128 stands for zero in the data rows.
Here is a table of points, one per row:
[177 166 103  89  93 223 129 113 170 102 113 124  86 113 122 122  95  88 111 122  98 115 146 117 150 139 116 155 120 161 255 104 197  83 129 134  86 112 100  93 123 125  80  88 118 255 101 120 111 167 115 103]
[103  95 105 119 130 122 176  87  91 236 152 255 112 157  98 172 136 117 121 102 141 103 101  92 104 124 121  94 134 149  98  79  87 120  88 156 141 128 153  94 161 190 127 102 100 175  97 104 222 106 113 108]
[ 97  97  76 224 128 125 103 119 100 112 109 101 129  96 150 255 255  91 215  88 132 127  99 135  93 116 117 177 255 173 122  82  90  96  82  80 103 163 100 108 126 102 169 148 143 111 103 105 122 146  88  89]
[135 104 121 182 111 164  95 114 205 174 149 129  94 145 109 111  98 167 121 109 123  76  93  95 135  88 171  80 159 132 108 189  96 180 113 118 101 133 130  77 110 113  99 125 223 125 112 116 132 116 117 235]
[100 144 172 150 120  84 154 106 146 183 133 147 223 101 160 123  90 110 124 173  95 104 162 123 139 107  92 154 114 115 103 131 101 168 106 126  92 157 141 100 112  77  98 110 232 114 134 144 165  93 125  83]
[104 100  94 119  93  95 115 255 117 110 146  90 112 107 126 116  77 124 123 128  95  85 148 123 206 123 111 119 149 156  71 144 212  88 103 244 126 118  84  92 161 140 156 103 110 100 172 122 204 146 128 148]
[119  84 178 181 126 120 123 128 185  77 112 153 133  91 160 164 118 161 140  80 105 102 111 255 111 118  90  95 120 203 110  86 115 138 163 126 104  92 104  97 211 137  92 171 107 133 117  92 114 110 112  94]
[ 87 238 214  87 215 134  89 116  81  83 111 108 255 124 113 120  86  72 120 100  97 111 129 198 128 106 142 110 116  81 148  78 125 100 123 149 100  95 123 121 232 147 229  96 114 110 102 166 107 115 178 102]
[ 99 105 135 113 151 112 127 231  97  98 123 235 113 100 109 111 165  88 116 108  97 112  86  96 123 100 104  92 106 109 113 108 162 116 119 116 131 197 211 117 108 121 131 109 120  99 178 112 148 137 255  94]
[107 100 142 116 105 170 130 131 123  94 150  91 160 197 104  94 154 140 129 162  99 112 161 105 136 104 131 131 121 112  77 117 109 144 116 147 129 107 222 112 105  97 116 122 252 124 110 124  95 145  84 190]
[140  89 124 181 124 131 104 115 128 199 198 103 171 138 119  99 120 124 128  91 157 134 124 106 115 106 116 255 114 115 125 104 170 167 116 121  98 118 174  83 112  88 125 120 107 104 109 123 106 131 113 158]
[ 85  84 132 117 111 121 104 113 216 149 149 143 228 107 132 110 105 137 135 149 107 112  95 164 111 113 120 189 107 118 141 123 106 193 115  98 149 163 103 225  98 111  97 143  75 112  91 112 132 110 112 186]
[151 162 159 111 255 121  96 161 125 137  95 105 125 124 131 115 167 241  97 127 113 145  89  86 115 132  93 104 106 115 145 121 149 110 141  91 129  84 104  77 236  86 108 101  94 138 147 146 130 153 124  98]
[255 194 168  81 119 133 116 158 119  86 132 171 133 101 103 102 112 143 196 138 139 112 144 177 171 107 112 121 131  97 155 112  62  92  75 134 126 115 127 143 116 114 117 121  80 101  96 139 132 120  95 124]
[213 162  67 167 102 137  98 104 121 140 109 120 213 109 119  85 125  96 178 102 113 128 115 230 151 150 116 108 132 151 204 173  87 106 116 194 131 126 116 111 102 107 116 100 109  76 102 121  98 178 110 110]
[105  95 103 100 119 126 172 255  98 114 142  81  89 113 118 164 232  69 106 106 116 127 180 111 114 135  96 157 134 162 103  65  90 117  84 103  86 255  80 120 236 109 128 178 130 113 118 170 135 124  91 136]
[123 119 157 145 143 118  99 102  91 104  85 115  98 113 255 155 149 128  76 113 101 117  92 109 117 138 130 111 151 120  92 156 178  97 103 105  87 114 137  86 135 210 145  84 121 115 112 236 121 156 119 141]
[112 112 118  98 114  99  82 153 112 123 124 165 127  87 120 102 207 145  92  99  98 186 111 106 107  79 227  94 138 123 138 228  95 117 255  90  98  91 137 106 174 112 148 127 128 142 192 134 124 107  95  95]
[107 137 143 122  99 143  99 101 144 179 110 143 116 147 109 102 121 165 117 140 132 110 145 125 164  88 112 224 118 131  99 105 199 117 134  92  94 160 142  78 103  87 113 111 109 113 152 156 175 106 109 210]
[105 125 123  88  81 115 129 147 141 151 124 110 159 109  81 255 240 104 144 150 114  77  86 105 129 118  96 123  97 117 194 201 125 126 161 130 100 114  94 105  79 155  71 107 134  84 222 139 107 130  99 154]
[111 144 140 189 140 100 101 103 105  85 199  95 122 181 129 109 132 100  96 158 255  88 143 105 105  95 122 120 203 108 134 119 104 141 151 129  89 158 121 127 149 119  89 155 169 118  95 119  95  89 146  94]
[130 104  99 145 126 123 145  71 107 136 166  87  85 142 108  96 106 107  82 196 111 155  91 142 119  97 188 160  90 140 121 103 140 187  91 137  84  76 156  95 114 133 132 123 146 101 177 117 255 225 137 101]
[167  78  99  73 107 126  91  82 121 136 205  76  85 178 103 188 108 106 121 126  72 122 183 103 111 216  85 114 255 127 142 153 155  95 130 130  67 155  83 159 190 118 131 107 153 117 149  71  89 138 200 153]
[116  94 104  95 105 159 107 111 117 129 108  97 110 255 113 116 195 119 118  93 134 104  90 116 102 123 128 100  92  90 132 242 164 111 116 105 173 114 136  91  74 135 112 255 111 197 137 106 108  93 107 101]
[112  53 182 119 166 100 108 126 103 132  96 121  80 112 175 160 109  72 190 140 117 165  96 164  93 162 172  96 103 106 172  99 182 116 147 105 170 109 156 133 176 109 150 108 116 136  88 234 105 114  87 114]
[182 123  90 119 150 114 101 147 114 113 109  93 135 111  89 138  97 140 101 115 113  95 116 121 135 123 181 102 122  97 132 126 142 112 149 101 134  95 133 165 198  60 174 132  95 158 122 251  79 159 254  98]
[109 138 105 135  94 100 100 120  94 131 168 139 168 127 173 103 134 213  62 104 176 111 125 136 101 137 137  95 182 108 174  94 140 138  88 102 217  92 137 220 116 101 107 204 148  97 103 123 102 109  79 143]
[124 151 197 251  87  86 125 104 148  86 148 135 119 124  84 125 102 145  95 165 113 242 114  89 131 131 160 124 111 112 122 116 166  81  89  88  84  86 109  90 104 135 175 141 176 111 133 158 208  85 150 123]
[131 162 104 131 108 136  85 102 150 142 109 154 193  83 114  94 124 102 168 148 164 158 116 181  86 110 137 253 113 112  90 114 124 173 119 188 163 123  90  74  98  97 116 104 188 116  74 117 118  80 130 190]
[187 110 115 120 128  78 233 155 141 155 106 135 147 122 104  97 167  96 152 108 122 139 130 143  86 130 110 128  89 214 130 130 110  96 151 214  95  97 104 160 115 132  88 111 105 140 134 138  85 150 114 109]
[ 87 116 111 190 107 136 112 115 209 168 188 113 158 132 136  77  83  76 158 106 119 135 101  93 130 108 120 180 100 140 139 128  85 119 120 104 162 132  97 113 118 136 120  88 227 139 166 126 142 128 114 149]
[101  88 144 126 102  90  60 152 128 146 115  95 178 110 136 218  93 120 232 136 101  95 100 174  93  81 116 134 100 255 187 102  86 120 126 179 166 100 103  99 141 118 159 119 117  93 119 109 195 129 146 123]
[167 194 152 166  97  96 132  92 145 114 106 146 167 112 217  97 136 119 225 166 114 190 148 134 213 105  72  81 109 133  84  92 141 255 108 109 105  97 127  91 110  85 141 105 118 104  96  92 129 100 114 101]
[ 88 255 122 148 124  94 104 105  82 107 165 178 107 124 123 109  90 108 110 211 111  97 154 102  98  99 109 140 135 134 128 129 154 117 123 103 190 199 104 211 154 102  84 245 104 110 103 141 100 117  92 100]
[ 92  92 120 121 120 126 117  96 143 124 118 122 122 101  92 167 103 109 147 104 135 115  91 106 255 130 112 126 115 169 147 150  95 110 153 255  97 122 130 125 150 130 113 138 110 136 113 119  76 154 129  82]
[102  91 102 105 132 231 121 110 126 104 222 221  84 141 114 112 100 169  94 175 190  92 161 136  93 173 100 105 130 123 118 101 105  94 112 144 227 167 136 142 118  83 127 105  76 105 152 122 134 118 109  99]
[ 95 114 118 111 122 129 212  91 108 136 142 162 106 130 134 130 110 117  96  92 184 103 200 124 127 139 115 124 125 124  87 121  84  89 118 117 140 155 182 108 147 101 102 125 111  86 147 100 239 124 255  93]
[100 112 100 116 138 113 196 168  90 151 103 163  80 184 121  91 115 170  84 182 150 168 209 255 249  94 118 117 129 243 147 107  64 129  85  47  90 101 119 115  71 129 148 110 114 128  90 105  89 116 113 104]
[126 173 113 119  97  83 255 163 127 129 131 104 185 111 120 133 114 113 131 127  83 137  99 163 167 107  96 119 144 177  82 129 121 149 156 154 120  87 113  97 115 156 125 113 107  99 104 162 105 140 109  99]
[107 105 179 191 112 125 129 125  80 113  82  88  99 101 166 156 125 255 134 111  92 199  96 111  83 226 240 114  83 104  98 118  81 117 180 120 105 183 114  94 100 122 150 113 165 150  88 119 114 115 115 101]
[ 84  91 101 115 120 144 149 128 158 163 124 165 253 108 129  95 132 118 116 255 127 149  95 146 139 118 117 149 101  65 107 112 114  72 123 144 137 133  99 134  98  90 107 172 150 117 114 107 155 131 104 181]
[110  97 126 109 116 140 193  90 149 139 134 136 146 134 104 103 148 117 125  98 128 128 116 107 104 111  80 105 114 141 119 126 117 176 102 105 106 115 137 172 114  83 124 168 149 110 186 123 101 123 121 255]
[130 124 163  98 162  88 108 140 116 134 140 170 104 110 106  94 204 106 126 108 113 112  95  92 116 126 140 131 213 116 159 115  93 117 116 104 255 138 115  92 109 118 143  95 119 100  70 117 124 156 255 124]
[ 96 101  97 138 116 126 122 100 173 106 151 103 113 168 110 116 171 227 178 160 105  87 215 104  90 107 106 175  90 112 141 107 214 105 113 105 136 148  71 125 145 254 103 111 134 109  88 105 112  98 129 144]
[191 114  94 123 136 165 188 120 103  89 100  86 132  94 122 165 116  98  91 113  83 110 255 120 227 186  95 121  96 153 114 100 153 102 201 159 159  82  99 101 143 103 109 136 118 168 130 106 100 129 114 125]
[ 99 117 101 109 100  88  83 136 106 114 144  90 115 119 103  88 202 137 114 142 116  97 118 116 120 129 134  96 128 107 125  91 140  93  75 125 183 155 218 157 113 156  93  76  86 255 255 148  81 128 252 114]
[ 89 119 121  99 122 197 105  99  82  92  91 107  98  93  78 104 111 115 191  85 204  95  98 109 135 255 163 123 106 103  99 142 110 163 176 118  67 123  90 140 104 138 138 123 194 159 116 204 113 248 118 106]
[161 226 146 104 255  99  96 126 138 113 101  91  81 112 131 109 104 145 127 121 107  98 120 133 106 139 115 104  98 115 133 167 139  89 142 125 180 159 103 148 133  98 255  88 113 124 109 118 115 107 122 110]
[106 105 106  96 119 195 148  87  98 175 104 103  56 132 105 122 111  78  87 194  82 110 122 154  67 106 185 176  96 100 125 191  80 255  80 201 109  90 143 201 124 129 112  84 134 135 195  90 214 132 132 174]
[ 96 124 133 141 160  99 177 114  93  73  90 116 115 125 155 139 112 145 207  69 143 147 102 109 131 191 255 107 125  95 114 137 123 168 127 110  98 174 100 125 106  70 115  96  90 111 163 132 148 138  90 141]
[ 96 102 175 123 199 105  83 105 115  90 114 135 111 125 169 166 135  64 107  98 125 186 113 143 109 136 162 106 125  93  85 120  91 149 164 144 145 117  70 138 111 197 160 111 110 115 142 186 137 234  99 117]
[205  78 157 126 119  83 119 122 124  63 118 171 113 151 120 112  86 155 137 126 150 148  77 109  95 101 117 255  91 101 140 104 126  96 103  87 162 101 126 220 125 172 132 156 154 119 213 120  98 102 106 138]
[113 197 109 193 120 110 113 119 130 133 108 143 110 170 119 124  93 118  88 118 150 181 182  91  92 113 130 105 121 127  88 200 151 123 108  96 162 191 172  85 141 161  87 190 116  99 128 107  98 113 109 110]
[219 197 122 136 102 171 191 107 178 156 101 152 102 133 138 112  89 159  93 101 106 127  85  88 193  85  99 162 113 106  88  84 143 189 173 120 118 122  88 164 109 116 102 105  95 141 186 116 110 108 108 153]
[167 164 132 144 112 165 123 123 197 120  99 126  99 154 153 114 132 113 155 124 109 140 132 102 210 105 133 125 103 146  86  76 172 145 136 125  99  80 163 255  88  87 111  91 136 112  73 100 121 100 116 113]
There is one direction along which these points spread out most. Take the direction at right angles to it along which they spread out most. Go by this last direction. Where along it does each point below lie, from 0 to 99? The average is 50, and the first point in the table lies past the average. One standard deviation of the points above along it is 16.
[ 84 187  99  83 106 125 132 118 142 101 135 113 125 145 125 131 114  76 108  95 255 149 184 103 104 104 126 110 119 108 108 188 145 117  97  98 185 107 122 141 167 107  90 177 166 147 134 101 117 107 144 121] 32
[255 121  98 166 118 214 101 115 147 222  95  85 115 111 127 108 128 145  89  98 137  99 104 116 148  98 119 113 100 102  85 110 115 184 171 122 118 110  88 233  92 110 101 128 252 143 135 110  99 104 115  95] 53
[112 114  98 102 117 196 149  91  98 122 185 128 109 153 103 157 114 112  81 175 120  98  92 113 178 221 126 100 128 144  89 109 106 102 130 126 185 191 237  89  92 226 103  95 103 124 101  81 194  95 127 111] 32
[ 99 187 105 156 124 158 152 122 186 234 164 153  89  96 162 120  91 108 196 172 110 110 119 107 112 127 138 164  98 109 118 100 109 104  97 110 108  88 113  66 111  97 125 174 141  98 200 107  74 114 138 192] 49
[ 86 129 171  96 192 146 189 131  81  94 115 104  83 102 197 156  79 181 231  77 102 255  95 146 106 106  99 107 111  76 110 119  93 120 116 139 118 182 114 159  94  93 117 114 106 122 113 223 174 100 100 127] 60
[115 136 144  91 159 105 108 164 140 109  93 157 124  80  78  71 159 100 136 127 121  99 131  95 110 158 102 117 255  93 104 126 113 119 104 117 232 102 177  96 117 213 128 106 104 111 175 163 142 107 182  95] 32
[173  82 110 100 129 113  99  84 180 108 170  93 118 134 104 123 154 166 108 105 134 105 237 104 107 101 130 107 109 133 231 104 173 129  99  93 105 204 142 122  86 196 117 185 147 100 106 116 112  95 108 166] 35
[142  80 117 112  99 255 220 126 109  81 120 103 138 136 109  84  97 109 104 173 185 115 140 103 162 155 135 110 148 198 212 200  79 187  71 122 106  91 103 134  91 137 198 130  71 201  74  86  89  95 108  92] 58
[131 148 179 121 160  83 113 156 142 151 115 112 108  88 110 116 206 189  87 116  97 122 110 113 126 171 143 100  90 114 116 255  90  99 158 121  97  99 150 109 170 110 180 111  86 139 122 157 125 117 118 106] 48
[ 98 177  95  98  98 103 110 126 123 128 100 145 119 200  98 129 116 174 109 171 164 145 106 135  93 120 100  82 110 105  83 167 177 118 105 112 123 171 249 216 200 211 102 150 130  86  78  92  99 100  89 117] 32
[125  97 105  68 111 110  87 224 170 105 122 124 219 120 108 208  66 104 109 146 106 144 165 128  83 135 112 113 158 239 101 102 188 102 109 199  97 114 105 108  77 111 164 119  88 106 145 123 163 145 137 143] 64
[128 127 101 121 212  78 115 226  86  97 127  99 123 122 112 125 132 130 117 100 106 110 106 111 109 132  92 116 113  76 163 236 148 118 218  78  91  99 224 150 128 159 135 100 105 244 111  81 118 167 110 126] 41
[122  99 177 109 110 105 104  91 107 120  96 107  92 108 131 133 117  79 142 114 154 134 113 116  99 103 205 107 174  94  91 118 129 106 223 132 131 147 103 127 105 193 233 108 129 170 124 137 105 255  97 117] 48
[ 88 169 248 200 107 116  97 116  94 217 165 152 113 122 218  83 134 137  98 144 139 153 167 183  86 108 100 110 140 116 114  96 255 109  98 111 136 137  93 107 144 124  97 138  82  96 111 111 100 100  96  80] 50
[149 126 103 124 113 129 138 165 146 119  85 115 108 153 120 169  99 126 122  83 124 140 169  96 117 155  80  93 122 120 255  81  72 169 212 178 105  86 111 142 128 171 121 162  90 135 106  84 122 120 116 154] 61
